Each row is where one point has got to under a steady rotation. How many steps took it there?
The counts run from 0 to 886.
[155  80  74 122 146 140 117 166 136 121 138 140 119 119  80 102 123 177
  86 160 106 115 119 139  94 116 169  93 125  95  98 109 126 120 117 114
 100 131 172 118  74 122 143] -> 594
[136 154 113 133 134 120 135 131 159 153 125 119 180 101  77 128 123 157
  85  69  87 175 129 187 146 118 145 133 111 156 122 129 143  98 123  98
 145 127 150  95  96 107 146] -> 16
[119 180 113 122 141 150 145 170 115 182 145 156 156 173 124 177  75  89
 120 160  94 144 106 159 130  89 116 118 128 122 164 113 105 122 126 125
 160  98 121 132 135 136 122] -> 426
[153 162 126 161 160 104 146 124 114 157 115 106 148 113 123 127 173 142
 102 134 144 119 148 137 150 114  83  78 116 148 135 115 134 129 115 153
 131 129 140  78 219  90 133] -> 236
[155 105  88  71 148 108  88 132 102 151 115 167 150 120 149 190 115  99
 127 128 125 142 100 141 164 155 113  91 117 137 137 157 123 182 117 112
 128 135 128 116 177 123 153] -> 742
[142 117 118 102 161 120 116 182 108 111  74 163 176 116 111 142 140 139
 111 113 114 140 112 157 188 136  88  99 159 136  73 117 101 163 139 130
 105 136 143 125 155 109 152] -> 330
[145 147 128 101 158 140 142 163 129 165 137 166 165 141 126 193  79 110
 117 124 100 147  92 181 123  95 154 126 132 125 161 153 120 125 119  91
 139 116 145 127  87 136 161] -> 7
[124 116 131 147 198 128 128 143 115 180 175 144 157 114 106 163 104 132
  84 131 101 149  84 160 151 137 123 105 114  96 165 103 149 140 144 138
 112 149 172 145 102 113 131] -> 97
[105 139 128 127 115 141 109 128 138 182 183 137 140 142  99 133  91  92
 119 171  91 136 149 142 117  88 115  97 134 177 173 137 106 146 129 141
 153  84 118 106 176 111  98] -> 95
[147  92  84  95 111 118 130 110 129 137 146 166  97 113 118 135 131 109
  59 158 121 130 129 130 100 136 137  98 159 170 176 154  95 160 124 118
 118  94 148  96 168  98 122] -> 605
[174 118  73 110 144 128  90 146  98 166 142 160 155 114 150 185 111 116
 104  96 108 128  86 145 139 151 132 110  92  79 187 100 127 128 109 105
 136 141 122 149 131 141 136] -> 825
[146 154  44 131 113  99 116 178 148 132 134  93 157 122 115 108 136 136
  96 145 148 142 133 135 147 130 113  81 129  95  95 123 151 149 120  87
 110 134 130  95 173  83 145] -> 241
[123 136  93  99 114 135  72 178 108 172 113 148 172 157 127 174 110 126
 138 138  86 102  89 144 121 116 142 105 109 121  81 119 124 149 128 124
 184 125 110 110 140 135 109] -> 421
[173 141 106 114 129 135 177 157  87 145 107 127  91 129 152 153 158 134
 100 153 109  94 131 145 109 100 153  83 139  80 133 117 113 111 107  99
 107 110 142  72 128 138 178] -> 881
[174 119  59 101 127 116  65 145 144 114  86 165 170 137 106 133 112 154
 113 122 119 146 106 138 118 152 126 128  92 166 127  99  81 144 101 158
 162 120 121 130 144 127 127] -> 61
[130 157  90 149 120 135 132 123 121 165 121 126 116 117 101 101 161 187
 109 115  73 128 177 152 117 110 135 116  75 150 164  66  99  94 119 125
 149 139 128 141 129 131 128] -> 701
[140 149 150 125 187 126 166 116 113 192 149 142 117 120 148 204 133 145
 110 156 102 124 110 190 102 112 156 112 112 122 182 134 128 120 140 113
 130 120 152 118 129 127 141] -> 560
[116 124 119 141 141 142 140 144 120 155 163 122 118  91 106 114 144 153
 141 153 103  95 201 158 116  64 131  76 133 135 152 152 112 121 105  89
  88 129 133 167 148 110 139] -> 372
[106 128 109 131 171 168 121 142 146 144 120 170 137 137  85 135 114 166
 111 157 108 122 170 162 139  97  97 125 141 187  93 135  87 147 132 152
 101 139 159 181 130 112 124] -> 381
[146 137 131  89 154 144 148 148  74 151 104 173 107 124 138 166 128 122
 153 141  85 111 159 143 156  98 130  96  98 137 175 118  81 149  97 115
 123 125 133 150 113 161 171] -> 200
[130 120 114 144 157 132 137 148 145 145 147 146 190 111  59 117  92 121
  67  96 140 157 122 136 162 119  98  99 131 159 122 149 156 135 111 130
 123 132 184 111 111  90 133] -> 308
[129 170 110 153 158 100 150 129 132 158 128 122 119 128 128 138 157 157
  83 187 124 149 112 149 112 134 118 100 104 150 171  76 112 152 161 146
 145 120 147 105 189  87 118] -> 777
[157 166 119 138 174 146 145 130 125 160 113 157 174 108 133 173 117 148
 108  70 117 157 141 187 158 121  97 145 121 159 177 128 105  89 113 120
 115 136 133 159 143 124 144] -> 149
[153 128 107 127 130 120 136 149 120 128  66 143 113 149 125 142 164 166
  81 158 110  97 109 147  89 135 138 114 142 152  77 101  90 125 140 163
 150 107 141  63 166 117 117] -> 678
[175 132 101 105 139 114 130 121 120 147 118 163 103 130 147 178 139 123
 101 181 131 106 100 149  73 132 158 105 123 151 195 127  83 137 119 129
 150  97 127 115 165 126 129] -> 477
[126 139 113  98 107 118 106 161 149 156 152 143 153 142 121 158  97 107
 107 171  84 142  93 192 105 101 151 116 175 126 148 146  92 143 153  94
 142  87  94 124 153 103 118] -> 554
[167  64 132 102 165  91  74 129 103 139 120 156 156  80  80 122 151 146
 123 119 116 104 107 123 139 134 139  69 108 149 128 134 115 165 115 146
 134 124 144  94 131 116 148] -> 737
[ 98 177  86 113 121 160 137 163 127 190 161 146 135 180 133 177  72  88
 111 175  93 154 130 153 127  95 122 117 120 121 153 125 125 133 121 104
 155 108 131 120 132 139 119] -> 636
[155 106 107 102 153 112 104 169 137 128 109 173 162 117 129 177 121 138
  89 148 123 115  63 175 106 141 141 119 175 138 122 140  93 154 156 119
 133 110 137 145 161  93 111] -> 682
[135 169  81 137 161 117  95 141 158 163 130 125 183 161 122 164 107 159
 107 143 106 164  94 172 130 140 120 142  98 127 116  72 127 121 137 153
 164 128 127 107 138 119 114] -> 773
[171 101 115 140 175 157 139 138 108 132  79 153 132 122 103 146 149 179
  79 123 137  81 134 138 112 118 124 111 134 147  86 129 118 101  99 171
 114 134 186  90 116 132 145] -> 805
[118 142  94 134 144 121 130 142 144 175 178 126 147 145 121 156  98  86
  58 164 125 162  99 141 145 131  99 102 154 112 140 128 150 147 148 127
 125 119 151  84 167  89 112] -> 644
[137 138  35 124 124 156 115 164 165 125 134 129 139 169 119 120  99 148
 109 138 107 170 166 152 151 114 109 132 131  99  99 108 105 113  98 114
  92 134 128 126 117 133 155] -> 795
[159 127  80 109 177 142  97 181 149 123 124 155 153 165 124 156  85 147
 138 176 117 134 108 164 112 105 134 127 129  96 114 102  89 134 106 145
 113 119 135 158  95 152 152] -> 255
[133 117 117 122 151 144 136 111 148 146 129 168 142  98 106 142 145 170
  55  99  76 168 127 204 126 143 140 144 144 157 143 123 108 103 153 107
 108 136 158 145 114 106 125] -> 689
[148 109 105 108 149 121  99 153 141 149 146 138 141 128 126 159 110 140
  86 139  65 147  75 198 111 134 170 127 157  80 123 111 116 123 162 103
 121 120 117 112 100 125 139] -> 345
[144 142 179 130 182 146 163 134 109 144  83 167 130 131 115 161 144 158
 108 130  83 119 136 184 130  95 119 132 153 167 127 119  75 104 134 167
 126  98 148 105 131 133 144] -> 342
